50 stands for zero in the data rows.
Here is a table of points, one per row:
tensor([52, 56, 50, 63, 57, 69, 72, 47, 23, 51, 46, 48, 43, 46, 47, 38, 34, 59, 65, 40, 41, 53, 48, 45, 44, 47, 35, 54,
        49, 47, 35, 51])
tensor([31, 49, 62, 47, 59, 41, 26, 61, 29, 58, 30, 42, 29, 48, 56, 45, 41, 61, 64, 59, 21, 50, 45, 42, 35, 45, 62, 44,
        54, 69, 49, 55])
tensor([21, 67, 54, 30, 33, 48, 55, 32, 55, 35, 48, 39, 44, 54, 42, 57, 65, 52, 39, 38, 45, 49, 67, 64, 51, 36, 43, 27,
        60, 46, 67, 54])
tensor([47, 58, 34, 37, 55, 42, 76, 56, 35, 32, 49, 46, 47, 51, 38, 31, 57, 41, 44, 27, 59, 47, 57, 46, 42, 47, 41, 55,
        52, 48, 43, 53])
tensor([43, 32, 56, 58, 45, 40, 67, 47, 43, 54, 59, 38, 78, 40, 79, 56, 42, 50, 55, 45, 39, 42, 50, 88, 98, 37, 39, 62,
        39, 49, 81, 48])
tensor([47, 55, 77, 42, 58, 67, 53, 60, 39, 41, 57, 43, 44, 52, 34, 68, 44, 40, 52, 40, 52, 34, 67, 70, 84, 48, 61, 27,
        41, 63, 59, 50])
tensor([55, 43, 39, 39, 29, 55, 58, 53, 56, 47,  9, 35, 36, 40, 70, 57, 55, 38, 47, 77, 35, 46, 57, 82, 30, 63, 44, 40,
        36, 46, 78, 58])
tensor([41, 55, 49, 65, 36, 98, 61, 61, 45, 75, 83, 54, 47, 31, 40, 63, 55, 66, 59, 57, 61, 39, 46, 47, 36, 32, 38, 54,
        48, 47, 26, 47])
tensor([62, 79, 39, 37, 49, 74, 22, 46, 50, 37, 54, 46, 38, 29, 45, 45, 42, 50, 50, 36, 53, 70, 45, 32, 50, 53, 38, 54,
        45, 48, 50, 53])
tensor([58, 41, 50, 79, 67, 47, 65, 61, 77, 38, 34, 51, 35, 29, 31, 56, 62, 69, 35, 45, 36, 48, 37, 37, 52, 64, 73, 81,
        62, 61, 38, 58])
tensor([49, 51, 13, 29, 56, 37, 44, 43, 58, 47, 36, 72, 56, 47, 50, 57, 56, 53, 74, 45, 54, 41, 60, 32, 55, 52, 31, 57,
        61, 56, 44, 21])
tensor([34, 58, 46, 99, 50, 65, 48, 31, 37, 54, 37, 32, 53, 39, 40, 55, 46, 45, 53, 51, 59, 45, 66, 36, 43, 67, 80, 81,
        48, 56, 36, 53])
tensor([42, 45, 79, 89, 38, 59, 52, 61, 49, 49, 63, 48, 75, 48, 57, 36, 58, 53, 57, 65, 40, 58, 76, 40, 63, 45, 31, 42,
        26, 56, 36, 42])
tensor([28, 59, 54, 54, 38, 35, 49, 81, 56, 60, 60, 37, 46, 51, 38, 47, 38, 45, 52, 50, 64, 55, 40, 74, 56, 54, 63, 27,
        47, 34, 62, 33])
tensor([42, 63, 48, 41, 52, 29, 49, 45, 55, 44, 47, 99, 34, 46, 72, 46, 53, 38, 46, 87, 45, 33, 53, 94, 46, 99, 39, 28,
        57, 42, 32, 80])
tensor([50, 36, 28, 47, 38, 51, 29, 50, 52, 37, 29, 99, 46, 50, 63, 59, 43, 34, 30, 78, 54, 38, 35, 76, 49, 45, 42, 37,
        63, 50, 75, 56])
tensor([47, 52, 85, 33, 48, 70, 60, 51, 44, 50, 57, 44, 45, 40, 47, 51, 39, 55, 43, 38, 52, 61, 50, 69, 99, 46, 54, 41,
        36, 52, 81, 39])
tensor([71, 53, 62, 39, 29, 29, 36, 33, 45, 35, 46, 48, 43, 60, 36, 43, 49, 56, 39, 79, 59, 53, 59, 55, 43, 44, 43, 51,
        47, 55, 46, 36])
tensor([69, 48, 43, 48, 61, 37, 38, 46, 29, 45, 29, 56, 48, 54, 29, 57, 47, 51, 23, 56, 58, 52, 63, 46, 49, 48, 31, 38,
        68, 41, 49, 49])
tensor([59, 78, 47, 47, 54, 72, 35, 52, 44, 63, 57, 38, 62, 70, 62, 41, 36, 58, 54, 45, 50, 42, 43, 36, 44, 43, 60, 79,
        75, 27, 38, 51])
tensor([41, 52, 48, 46, 77, 34, 38, 54, 39, 53, 46, 34, 43, 45, 52, 59, 54, 30, 41, 52, 56, 49, 47, 53, 41, 41, 22, 59,
        38, 47, 41, 63])
tensor([46, 38, 53, 50, 49, 39, 39, 42, 44, 56, 38, 46, 61, 51, 47, 50, 49, 51, 59, 37, 34, 33, 51, 55, 36, 52, 47, 54,
        38, 44, 40, 54])
tensor([59, 44, 57, 45, 50, 49, 74, 44, 42, 37, 93, 39, 38, 62, 37, 63, 49, 42, 58, 63, 57, 58, 43, 34, 50, 53, 47, 37,
        43, 36, 90, 48])
tensor([52, 69, 59, 71, 38, 38, 54, 52, 48, 53, 18, 33, 84, 47, 53, 67, 37, 63, 57, 33, 34, 54, 46, 69, 63, 47, 41, 23,
        58, 62, 44, 70])
tensor([79, 63, 75, 25, 57, 35, 48, 65, 64, 48, 30, 56, 57, 42, 42, 48, 63, 50, 62, 47, 58, 33, 40, 32, 45, 38, 70, 84,
        57, 46, 42, 60])
tensor([42, 55, 46, 65, 40, 67, 56, 71, 36, 52, 85, 41, 45, 55, 45, 55, 56, 37, 72, 51, 50, 59, 47, 35, 72, 60, 43, 49,
        57, 51, 77, 32])
tensor([90, 48, 35, 35, 38, 71, 49, 54, 62, 89, 81, 37, 43, 99, 45, 49, 31, 47, 42, 48, 63, 43, 50, 51, 46, 61, 36, 70,
        58, 69, 26, 40])
tensor([56, 48, 48, 50, 44, 46, 58, 51, 53, 68, 69, 58, 54, 48, 42, 61, 46, 50, 54, 16, 58, 49, 56, 25, 29, 57, 43, 35,
        35, 35, 52, 43])
tensor([41, 41, 55, 52, 30, 43, 62, 56, 54, 44, 43, 47, 41, 51, 99, 41, 45, 53, 56, 45, 58, 48, 66, 43, 61, 32, 57, 29,
        32, 40, 54, 64])
tensor([63, 35, 33, 40, 48, 42, 62, 38, 63, 56, 45, 58, 31, 40, 62, 57, 50, 47, 63, 60, 35, 71, 49, 37, 58, 34, 51, 37,
        52, 37, 14, 38])
tensor([35, 26, 45, 24, 56, 42, 51, 52, 47, 64, 17, 65, 47, 48, 32, 34, 44, 57, 44, 52, 66, 54, 44, 35, 56, 62, 49, 50,
        49, 39, 43, 61])
tensor([35, 57, 73, 52, 49, 91, 56, 43, 54, 31, 50, 49, 59, 62, 41, 44, 49, 40, 44, 32, 39, 37, 33, 42, 35, 57, 45, 54,
        47, 49, 39, 36])
tensor([51, 44, 76, 65, 62, 54, 45, 38, 59, 55, 56, 36, 45, 43, 60, 41, 61, 66, 64, 44, 66, 32, 48, 61, 71, 63, 40, 23,
        43, 50, 58, 34])
tensor([65, 43, 42, 48, 50, 43, 61, 48, 59, 37, 45, 53, 51, 54, 62, 49, 34, 37, 58, 66, 70, 52, 51, 62, 27, 39, 58, 25,
        49, 55, 79, 18])
tensor([69, 57, 56, 45, 44, 39, 59, 38, 46, 56, 79, 51, 45, 34, 40, 33, 53, 35, 40, 48, 61, 41, 44, 73, 31, 35, 57, 34,
        67, 60, 64, 38])
tensor([44, 40, 51, 31, 74, 44, 47, 44, 38, 40, 47, 66, 99, 37, 87, 64, 59, 61, 47, 70, 47, 99, 41, 74, 42, 99, 78, 38,
        37, 75, 32, 98])
tensor([37, 62, 54, 36, 32, 25, 54, 40, 59, 51, 59, 53, 57, 59, 30, 55, 55, 52, 43, 53, 45, 62, 32, 63, 45, 47, 37, 62,
        40, 49, 58, 31])
Along one direction, these points spread out more than along any other. Take the direction at right angles to it along which they spread out most. Go by this last direction. How far along it is each point below, from 0 to 99? The average is 50, and the first point in the table lies past the average. One standard deviation of the points above along it is 16.
tensor([35, 53, 45, 44, 69, 30, 61, 40, 70, 55, 45, 46, 50, 51, 63, 52, 31, 57, 40, 68, 58, 39, 45, 19, 48, 36, 53, 52,
        58, 68, 39, 63]) 66
tensor([36, 37, 62, 66, 33, 44, 35, 50, 52, 36, 48, 49, 43, 58, 57, 52, 46, 45, 70, 32, 57, 54, 39, 50, 46, 40, 25, 56,
        47, 65, 48, 72]) 50
tensor([50, 51, 58, 30, 43, 67, 37, 63, 45, 54, 62, 52, 45, 36, 52, 56, 41, 52, 26, 34, 45, 54, 58, 42, 43, 55, 39, 71,
        63, 58, 42, 35]) 60
tensor([65, 42, 26, 51, 29, 39, 45, 53, 30, 55, 49, 62, 48, 57, 60, 41, 72, 56, 31, 54, 55, 40, 27, 32, 52, 44, 55, 41,
        48, 56, 61, 40]) 55
tensor([39, 25, 37, 86, 71, 53, 35, 52, 74, 31, 52, 45, 61, 40, 42, 36, 59, 65, 61, 43, 48, 74, 66, 40, 42, 37, 77, 62,
        62, 51, 39, 75]) 68
tensor([42, 36, 58, 39, 47, 28, 48, 51, 33, 40, 53, 48, 42, 54, 58, 53, 41, 65, 49, 45, 45, 46, 44, 47, 43, 58, 53, 54,
        62, 39, 37, 34]) 57
tensor([61, 66, 44, 95, 98, 66, 48, 47, 86, 85, 37, 80, 38, 99, 46, 49, 99, 72, 51, 41, 45, 79, 83, 49, 44, 48, 99, 99,
        61, 54, 53, 72]) 83
tensor([67, 45, 46, 36, 47, 65, 66, 47, 57, 73, 90, 48, 61, 41, 33, 40, 49, 36, 46, 44, 37, 37, 52, 34, 47, 51, 47, 33,
        53, 48, 93, 45]) 34
tensor([56, 56, 54, 36, 52, 42, 37, 48, 54, 47, 38, 31, 55, 51, 34, 43, 56, 16, 34, 56, 55, 48, 50, 47, 51, 45, 49, 55,
        60, 39, 28, 45]) 63
tensor([53, 42, 22, 54, 67, 46, 33, 58, 63, 32, 43, 44, 53, 55, 39, 49, 47, 59, 51, 54, 51, 27, 45, 37, 52, 43, 72, 58,
        28, 41, 31, 58]) 70
